A single turn carries every row of the set below to another of its rows. Some are shown first; where does it send the rows asked next?
Z_146: [ 11  28  -2  15  31  -1 -42  18  18  27  -9 -10 -32  28   3  -8   9  12
 -22]
Z_226: [ 13  -7 -19  18   1 -15  -1  31   5  -2 -19   7   1  30  13 -22 -10  12
  -1]
Z_613: [-29  11  -8   7  48  -4 -23   5   3  21 -11   6   2 -14  13  12  -3  32
 -33]
Z_618: [ 22 -16 -13 -34  24  -5 -39  25  30  13   0  -5  19  18  -5  -3 -16  -3
 -18]
Z_652: [  5   0 -29  23  17  -1   0   5  -8  13 -13   5 -27  13  17 -29   2   8
  -9]
Z_664: [-16  14 -23  12  44  10 -27  13   1  29 -14   2  10  -9  18  10  10  22
 -40]
Z_267: [ 28  25 -13 -25  37   2 -30  39  10  29  12 -10  10  12  11  -3 -21   8
 -29]
Z_449: [  3  33   7  11  38  -9 -35  26  14  19  -4 -10 -35  24   6  -2  -1  18
 -15]
Z_896: [ -8  -3 -19  19  21  -5   2   5  -7   2  -8   6 -33  15  11 -20  -1   9
  -1]
Z_835: [  6  28   8  10  35 -14 -40   9  18  27 -10  -7 -37  21   1 -13  -4  24
 -20]
Z_904: [ 13  -7 -16  16   2 -23   1  21   6   1 -19  10  -2  23  13 -27 -20  21
  -2]
Z_141: [  6 -34  -8  -5  42 -38  -9  26  31  10 -21   6  14  10  18 -18 -14  -3
 -18]
Z_192: [  0   2   5   5  47  12  -5  -3   3  21   6   9 -13  -5  14  13  19  -5
 -23]
Z_432: [ 12  -1  -1  -2  45   4  -6 -11  14  30   3   9   2 -21  33   0   4   5
 -38]
Z_499: [  6 -13 -14  17   0 -19  -4  21  10  -4 -20  11  -1  29   6 -20 -14  16
   0]
Z_870: [ 13 -32 -18  -1  38 -29 -11  33  29  14 -23   3  21  13  21 -19  -5 -10
 -21]
Z_393: [ 13 -27 -16  -2  42 -37  -8  32  27  17 -22   4  18   6  25 -24 -14  -1
 -21]
Z_228: [ -1  -3   5  -4  46   8  -6  -1  16  15   7   8   1 -11  24  18  11  -4
 -27]
Z_184: [ 32  -1 -19 -33  30  -9 -28  38  19  21   4  -8  22   7  11 -11 -26   4
 -20]
Z_789: [-16   2 -32  22  18 -11 -11   7  -6  10 -20   4 -21  10  11 -26 -10  28
 -10]
Z_506: [ 16 -10 -22  20  -2 -17  -5  21   8   5 -24  10   3  26  11 -28 -12  18
  -6]
Z_898: [ 27 -16 -11 -35  26 -15 -37  13  29  22  -2  -2  15   7  -2 -16 -28   8
 -22]
Z_7: [-12   5 -21   4  42   9 -25  12  16  23  -9   1  21 -13  28  14   8  15
 -44]
Z_814: [-23   3  -6  -2  46  -6 -21   1  18  18  -7   6  13 -20  23  14  -6  26
 -38]
Z_336: [ 19  -4  -6 -39  34 -17 -25  36  21  10   7  -6  15   7   5  -4 -33   9
 -11]
Z_214: [ 12  22   4 -32  42 -10 -26  33  11  19  15  -6   0   8   4   2 -34  17
 -21]
Z_314: [ 13   0  -1 -27  28   6 -46  12  27  21   5  -3   3  26 -16   6 -10   1
 -27]
Z_570: [ 24   3  -3 -26  28  -2 -46  -1  25  36  -1   0   2  13 -11 -12 -22  14
 -35]
Z_769: [-18   2 -37  25  17   0 -12  18  -7   4 -17   1 -18  18  10 -17   3  17
  -9]
Z_218: [ 11   5   1   5  47   5  -4 -14   1  33   1  12 -13 -16  22  -4   8   7
 -33]
Z_549: [  3 -30 -12  -3  42 -33  -7  39  28   6 -19   3  19  13  20 -12  -8  -8
 -16]
Z_325: [ 16  37  -3  14  35  -7 -36  23  11  32  -7 -11 -31  19  14 -16  -2  21
 -23]

Z_835 turns into Z_325
Z_228 turns into Z_814
Where do these go?
Z_652 turns into Z_769
Z_226 turns into Z_499
Z_218 turns into Z_664
Z_549 turns into Z_141
Z_336 turns into Z_898
Z_267 turns into Z_314

